The rows below come in pairs that one turn or mirror swaps. Which row does each named row swap with?
lesib: [-0.91  0.67  0.11 -2.37  1.04  0.75 -0.01 -1.69  1.10 -0.82 -0.68  0.78
 -1.69  1.15 -0.17  0.02  0.22  0.49 -0.12 -0.93 -1.16 -0.25  1.16 -0.03
 -0.16  0.19  2.87  1.86  0.10 -0.37 -0.88 -0.51  2.53  2.53 -1.49 -0.02
 -1.27 -1.13 -1.51 -1.35 -0.30 -1.21 -2.28  2.69 -0.20  0.21  0.45 -0.48
 -0.68 -2.70  0.11  0.80 -1.15  1.58 -1.86  1.02  1.67  0.26]
Geter: [ 0.79  1.45 -0.24  2.05  0.12  1.36 -0.47 -1.99  1.65  0.31  2.17  0.11
 -0.89 -1.76 -1.98 -0.78 -0.24  0.94 -0.31 -0.06  0.54 -1.66  2.18  0.50
  0.53 -1.17  1.91  0.37  0.86 -1.51  0.82  1.21 -1.91 -0.39 -1.03  0.14
 -0.72 -0.94  0.68  1.37  1.19 -2.10 -0.94  1.86 -0.69  1.76  2.40 -0.33
  0.82 -0.24 -2.32  1.96  2.62  0.04  0.52  0.73 -0.59  0.45]
ravar: [ 0.07  0.69 -0.32 -0.40 -0.77 -0.15 -0.20 -1.40  1.63  0.29  0.39  1.64
  0.38 -0.42 -1.28 -0.01 -1.07  0.26 -0.08  0.09 -0.01  0.36  1.09 -0.65
 -1.38 -0.71  2.38  2.17 -0.41 -1.54  0.46  0.15 -0.85  0.70 -0.98 -0.05
 -1.65 -2.53 -1.47 -1.12  0.76 -0.83 -4.47  2.71  0.52  0.75  3.52 -1.19
  0.74 -0.70 -0.64  1.14 -0.55  0.78 -0.75  0.87  0.46 -0.58]
Lobon: [-0.76 -0.95 -0.26 -3.76 -1.64 -0.96  1.93  0.97 -0.85  1.12  0.08 -1.44
  1.36  1.74  0.96  1.42  0.45 -1.01 -1.99 -1.14 -0.29  2.66 -1.28 -1.50
 -1.14  0.09 -0.14  0.58 -1.80 -0.62  0.23 -0.71  0.89  0.73 -0.52  0.50
  0.93 -1.38 -3.40 -2.50 -0.24  0.79 -1.90 -0.05  0.93 -1.11  1.00 -0.04
 -0.87 -0.02  1.68 -1.51 -0.41  0.77 -0.41  0.83  1.38 -0.91]
kenip: [-2.18  0.56 -0.10  3.04  2.60  1.07 -0.25 -0.22 -0.57 -0.48 -0.95 -0.24
 -2.04  0.06 -1.49  1.11 -1.38 -0.42 -0.32 -1.01 -0.40 -0.60  0.16  0.71
  1.39  0.34  1.18 -1.86  1.71 -0.83  0.97  3.15 -0.75  0.10 -2.06  0.11
 -1.08 -0.14  0.71  2.00  1.48 -0.34  1.63 -1.70 -0.62  1.52 -1.82  0.50
  0.61 -1.03  0.07  1.31 -0.68  0.00  1.91 -2.09 -2.58 -0.29]
Vinib: [-1.40 -1.97  1.20 -2.67 -2.24 -1.17  1.60  0.70 -0.38 -0.90  0.81 -0.66
  2.85  1.48  0.71  0.87 -1.48 -1.58 -0.73 -0.01  0.70  1.97  0.59 -1.72
 -1.80 -0.13  1.26  1.43  0.28 -1.10  0.78 -0.58  1.65  0.39  0.74  0.34
  1.82 -2.02 -2.47 -2.51 -0.21  1.30 -3.25 -0.90  1.36 -1.68 -0.15  0.47
 -0.53  0.25  0.84 -0.94 -1.66  1.18 -0.29 -0.51 -0.14 -0.56]
fimog: [-0.02 -0.31  0.48 -0.39 -0.68  2.85  0.97 -0.13 -0.95  0.50  3.61 -3.35
  1.65  0.48 -0.89  0.40  0.25 -0.24 -0.87 -1.88  1.83  0.23  1.82 -0.08
  1.13  0.76 -1.96 -1.42 -0.13 -1.41  0.05 -0.22  0.58 -0.62  0.27  0.03
  1.93 -0.10  0.63 -0.02  0.56 -0.31  4.23 -2.41 -0.92  0.56 -0.98  2.19
  0.09  0.47  0.01  1.19  3.48 -1.53  1.44 -1.22 -0.83 -0.04]
bivod: [-0.82 -1.45  1.74 -3.00 -1.37 -0.51  0.67  0.70  0.06 -0.03  0.59  0.45
  3.04  2.64 -0.03  1.38 -1.13 -1.03  0.31 -0.65  0.83  2.30  0.99 -1.73
 -1.42  1.16 -0.33  1.59 -1.79 -1.59 -0.28 -1.39  2.56  0.50  0.45  0.00
  0.32 -2.06 -1.98 -2.87  0.19  1.21 -1.39 -0.93  0.92 -1.19  0.59  0.48
  0.44 -0.15  2.04  0.20 -2.05 -0.61 -0.57 -1.05 -0.19 -1.12]
limi: [-0.98  0.43  0.99 -2.70  0.79 -0.12 -0.15 -0.51  0.16  0.01  0.10  1.51
  1.97  1.94  0.89  2.25  0.04  1.20 -0.64  0.14 -0.62  0.62 -1.65 -1.01
 -1.89 -0.19  1.95  2.13 -0.88 -1.05  0.22 -1.55  1.76  0.61  0.53  1.00
 -2.12 -2.28 -1.97 -2.00 -0.03  0.60 -3.08  0.66  1.00 -0.42  0.87 -0.31
 -0.71  0.50  0.87 -0.87 -2.01  1.60 -1.83 -0.73 -0.14 -1.09]
mosi: [-1.98 -2.33  1.73 -3.14 -1.83 -1.16  1.09 -0.02 -0.27 -0.69  0.23  0.72
  2.66  2.17  0.77  1.03 -1.47 -1.06  0.20  0.07  0.67  2.19  0.82 -1.45
 -1.90  0.27  0.44  1.40  0.33 -1.13  0.28 -1.65  1.68  0.47  0.63  0.35
  0.94 -2.18 -2.31 -2.21  0.01  1.42 -3.04 -0.98  1.56 -1.66 -0.32  0.34
 -0.48  0.51  1.76 -0.03 -1.56  0.62 -0.20 -0.15 -0.37 -0.29]
tugu: [-1.39  0.36  0.91  3.24  2.25  2.05 -1.69 -0.78  0.82 -0.91  1.52 -1.26
 -0.58  0.02 -0.69  0.33 -0.37  0.47 -0.09  0.74  1.70 -1.76  2.93 -0.25
  0.51 -0.02  0.03 -1.30  1.24 -1.71  0.17  1.51  0.17 -1.08  0.41  1.47
  0.39  0.50  2.11  1.73  0.49 -1.22  2.69 -1.58  0.26  0.97 -1.09  0.89
  1.87  0.86 -0.98  1.24  2.91 -0.69  1.74 -1.48 -1.02  1.90]
nudub: [-0.09  1.20 -0.42 -0.32  0.73 -0.64 -1.18 -0.89  0.32  0.88 -0.31  1.07
 -1.73 -0.01  2.52  1.44 -1.79  0.34  0.68 -0.10  0.43 -0.72 -1.41 -0.87
 -1.54 -1.12  2.08 -0.15 -1.22  0.93 -0.11  0.23  1.18  0.26 -1.02  0.04
  0.27 -1.48 -0.63  0.47  0.41 -1.09 -2.65  0.85  2.27 -0.13 -0.03 -1.79
  1.20 -2.06  3.67 -0.67 -2.74  0.70 -0.37  0.49  0.35  0.47]
Sasep: [-0.03  0.49  0.07  2.10  1.08 -0.40 -2.42 -2.45  1.57  0.47  1.41 -0.42
 -0.74  0.39 -1.08  0.15 -1.80  1.64 -0.40  0.24  0.40  0.58  1.23  0.70
  1.04 -0.54  0.80 -1.80  0.60 -0.64  0.26  1.71 -1.86  0.28  1.06  1.73
  0.86 -0.48  2.90  2.14  1.39  0.00  2.64  0.15 -0.70  1.68 -0.93  1.53
  1.25 -0.94 -1.59  1.20  3.23 -0.76  1.71 -0.61 -1.51  0.55]
muvon: [-0.89 -0.09  0.03  1.44  2.55  0.93 -1.05 -2.49  0.73  0.04  1.64 -0.46
 -1.53  0.44 -1.19  1.41  0.12 -0.70  1.24  0.41  0.28 -0.52  2.19  0.76
  2.30 -1.26 -0.22 -0.37  2.27 -1.63  0.24 -0.11 -1.00 -1.63  0.67 -0.10
  1.75 -1.29  2.50  2.78  0.25 -1.67  3.56  0.45 -1.23  1.05 -0.10  0.58
 -0.02  0.45 -1.52  1.10  1.67 -0.98  1.30 -0.03 -0.58  1.75]
zad: [-1.23 -1.86  0.40 -3.38 -2.16 -0.56  1.71  0.62 -0.58  0.73  0.70 -0.82
  2.35  1.83  0.31  1.36 -0.34 -0.96 -0.95 -1.67  0.58  2.23  0.18 -1.88
 -0.93  0.90 -1.39  0.40 -2.49 -1.24  0.30 -1.08  1.93  0.50 -0.31  0.17
  1.03 -0.93 -2.27 -3.41 -0.09  1.58 -0.93 -0.93  0.67 -1.41  0.26  0.84
  0.01 -0.26  2.20 -1.10 -1.19  0.26 -0.29 -0.27  0.15 -1.24]
poto: [ 0.20 -0.15  1.92  1.01 -0.04  1.77 -0.01 -0.41 -0.16 -0.23  3.48 -1.67
  1.12  0.46 -1.35  0.42  0.13  0.43 -0.13 -1.20  2.10 -0.82  2.95  0.28
  1.85  0.30 -0.91 -1.07  0.58 -1.90 -0.07  0.14  0.75 -0.99  1.07  0.06
  1.65  0.30  1.68  0.65  0.85 -1.06  3.68 -2.52 -0.64  0.47 -0.98  2.07
  0.46  0.92 -0.37  1.90  2.91 -1.57  1.89 -1.30 -1.38  1.36]
dolik: [-2.33 -0.55 -0.75 -1.70  0.75 -0.60 -0.01  0.58  0.27  0.16 -1.95 -0.38
  0.18  1.65  1.52  1.45 -0.46 -1.09 -1.35  0.84 -0.40  1.88 -0.78 -2.26
 -2.66  0.07  0.88  0.67 -1.21 -0.77  0.28  0.38  0.66  0.80 -0.75  1.67
 -0.64 -1.55 -2.81 -1.79 -0.47  0.81 -3.14  0.73  2.12 -0.78  1.06 -1.29
  0.81 -0.16  1.31 -1.90 -1.14  1.57 -0.57  0.29  1.59 -0.20]
kiza: [ 0.02  1.59  0.93  1.51  2.13  2.45 -0.64 -1.52  0.11  0.21  3.09 -1.19
 -0.31 -0.41 -0.15  1.03  1.26  2.24 -1.16 -0.21  0.12 -2.63 -0.06  0.95
  1.18 -1.00  1.28 -0.72  1.27 -1.10  0.81  0.23 -0.16 -1.02  0.58  1.32
 -0.47  0.21  1.58  2.24  0.59 -1.27  2.65 -0.73 -0.78  1.20 -0.83  1.15
 -0.49  1.53 -2.05  0.20  3.36  0.35  0.26 -0.98 -1.71  0.50]
Lunem: [-2.92 -0.03 -0.57  0.34  1.65 -0.53  0.22  0.49 -0.74 -0.31 -2.65  0.78
 -1.12  1.22 -0.46  1.70 -1.73 -1.20 -0.40 -0.86 -1.29  1.35 -1.32 -0.36
 -0.36  0.69  1.60 -0.37  0.18 -0.49  0.87  2.24  0.06  1.20 -2.37  0.12
 -1.91 -1.57 -1.63 -0.28  1.08  0.83 -1.87 -0.82  0.47  0.58 -0.72 -0.40
  0.36 -1.54  1.51  0.13 -3.52  1.02  0.54 -1.60 -1.48 -1.39]
Bes: [ 0.28  0.11  0.02  0.42 -0.20  1.82  1.26 -0.09 -0.46  1.28  2.92 -3.67
 -0.72 -0.43 -0.19  0.10  1.02 -0.32 -1.70 -1.02  0.55 -0.47  0.62  0.21
  1.62 -0.45 -0.99 -2.15  0.27 -0.84  0.99  0.86 -0.37 -1.06 -0.47  0.66
  2.35  0.97  0.28  1.79  0.51 -0.76  4.10 -1.30 -0.81  0.33 -0.86  1.33
 -0.23  0.47 -1.20 -0.66  4.24 -0.76  1.23  0.01 -0.76  0.00]
Dib: [-2.00 -0.07 -0.85 -2.17  0.12 -2.44 -0.36 -0.39  0.93 -0.54 -0.91  1.12
  0.47  1.09  0.80  1.39 -1.79 -1.84 -0.31  0.71 -0.60  2.29 -0.08 -2.22
 -0.97  0.44  0.96  1.45 -1.86 -0.97  0.39  0.09  1.81  1.70 -0.18  1.50
 -1.08 -2.37 -1.91 -1.92  0.92 -0.01 -2.92  0.61  1.48 -0.74  1.34 -0.53
  0.72  0.74  0.10 -0.70 -2.90  0.93  0.32  0.78  0.73 -0.52]
Nep: [-1.06  1.05 -0.62  2.28  1.56  0.28 -0.95 -1.43  1.04 -0.56  2.31 -1.34
 -1.72 -1.30 -0.51  0.15 -0.80 -0.59 -0.53  0.40  0.49 -1.08  1.86 -0.15
  2.26 -0.29  0.15 -1.47  0.48 -1.14  1.01  1.86  0.12 -0.04  0.08  1.65
  0.43  0.22  1.94  2.33  1.60 -2.09  3.08 -0.84 -0.22  0.95 -0.56  1.08
  1.06  1.59 -2.79  0.66  2.38 -0.54  2.51  0.29 -1.00  1.22]
deva: [ 0.45  1.82  0.27  2.39  1.63  1.00 -1.81 -1.61  0.47  0.66  1.54  0.19
 -2.39 -1.06  1.36  0.78 -1.45  1.20  1.00 -0.21  1.38 -2.80  0.37  0.27
  0.24 -1.42  1.73 -1.52  0.17  0.44 -0.01  0.94  0.52 -0.73 -0.50  0.04
  0.85 -0.16  1.98  2.65  0.88 -2.16  0.83 -0.40  1.18  0.73 -1.31 -0.71
  1.67 -1.50  2.26  0.66 -0.21 -0.43  0.94 -0.17 -0.88  1.62]
zimez: [-0.23 -0.98  0.66  0.49 -0.99  1.78  1.19 -0.34 -0.55  0.66  3.33 -2.91
  0.58 -0.08 -0.87  0.28  0.64  0.10 -1.17 -1.97  1.45 -0.57  1.87 -0.15
  1.86  0.33 -2.04 -1.99 -0.57 -1.45  0.65  0.37  0.46 -0.93 -0.02  0.27
  2.24  1.18  1.12  0.10  0.61 -0.19  4.23 -2.24 -0.83  0.15 -1.38  2.24
  0.27  0.55 -0.28  0.33  3.20 -0.92  1.52 -0.75 -1.31  0.21]
bosi: [-0.15  1.45  0.47  0.19  1.83  2.30 -0.50 -2.39  1.26 -1.08  1.09 -0.38
 -2.69 -0.09 -1.11 -0.83  0.79  1.30 -0.11 -1.07 -0.47 -2.27  2.65  1.28
  1.67 -0.17  2.51  0.37  1.39 -0.60 -0.66  0.45  1.73  1.49 -1.19  0.03
 -0.46  0.10  0.82  0.94  0.11 -2.35  1.15  1.61 -1.38  1.27 -0.66  0.51
 -0.48 -2.09 -1.43  1.92  1.69  0.72 -0.58  0.49  0.54  1.30]
Tak: [-0.40 -0.86  1.08  1.23 -0.99  1.28  1.22 -0.14 -0.51 -0.62  3.35 -3.28
  0.53 -0.85 -0.25 -0.27 -0.19 -0.59 -1.27 -0.37  1.41 -1.06  1.86  0.18
  1.14 -1.02  0.70 -1.54  2.36 -1.11  1.46  1.16 -0.19 -1.17  0.81  0.66
  3.27  0.41  0.77  1.54  0.41 -0.65  2.31 -2.14 -0.35 -0.20 -1.83  1.71
 -0.50  0.99 -1.85 -0.04  3.49  0.17  1.80 -0.75 -1.45  0.90]
gabi: [-0.83 -0.90  0.73  0.69 -0.57  1.33  1.37 -0.96 -0.57  0.13  2.92 -2.81
 -0.58 -0.56  0.18 -0.31  0.37 -0.25 -1.23 -0.27  0.80 -0.89  1.28  0.59
  1.30 -0.99 -0.17 -2.11  2.42 -0.78  1.21  0.51 -0.84 -1.26  0.14  0.84
  2.69  0.76  0.62  2.38  0.60 -0.58  2.60 -1.75 -0.23 -0.01 -1.75  1.39
 -0.76  1.23 -1.42 -0.11  4.38 -0.05  1.82  0.30 -1.43  1.02]
Vimup: [-1.78 -0.95 -0.80 -2.62  1.13 -1.48  0.00 -1.41  0.52  0.65 -1.38  0.88
 -0.31  2.16  0.41  2.45 -0.30 -1.92  0.63  0.72 -1.11  2.64 -0.57 -0.95
 -0.69 -0.90  0.45  1.75  0.15 -1.04  0.13 -1.39 -0.05 -0.08 -0.05 -0.02
  0.57 -3.37 -1.57 -0.71 -0.49  0.27 -1.92  2.11  0.41 -0.46  1.80 -1.03
 -0.61 -0.41  0.78 -0.93 -2.51  0.74 -0.80  1.02  1.40 -0.10]
Vir: [-0.74 -1.04 -0.26 -3.88 -1.78  0.80  1.80  0.70 -1.12  0.83  1.21 -2.12
  2.84  1.93  0.39  1.34 -0.17 -1.31 -1.19 -1.65  0.67  2.81 -0.31 -1.49
 -1.13  1.11 -1.39  0.29 -1.91 -0.93  0.04 -1.36  1.48  0.59 -0.18 -0.06
  1.04 -1.70 -2.66 -2.92 -0.05  1.23 -0.26 -1.26  0.46 -0.68  0.48  0.79
 -0.44 -0.09  1.90 -0.42 -0.06 -0.19 -0.25 -0.41  0.69 -1.48]
fega: [-0.98 -0.44 -0.75 -1.85 -0.27 -2.78 -1.60 -1.37  1.44  0.78 -1.30  1.12
  0.60  2.06  0.30  1.20 -2.39  0.56 -0.69  0.42 -0.84  3.58 -0.90 -1.01
 -1.68 -0.11  1.43  0.29 -1.39 -0.12  0.15  0.48 -0.86  1.81  0.63  1.89
 -0.27 -2.52 -0.84 -1.21  0.66  1.80 -2.37  1.79  0.91  0.16  0.75  0.04
  0.77 -1.77  0.62 -0.65 -0.73  0.68 -0.24  0.23  0.19 -1.11]

nudub is swapped with deva
limi is swapped with kiza
poto is swapped with Lobon
fega is swapped with Sasep
zimez is swapped with zad
muvon is swapped with Vimup

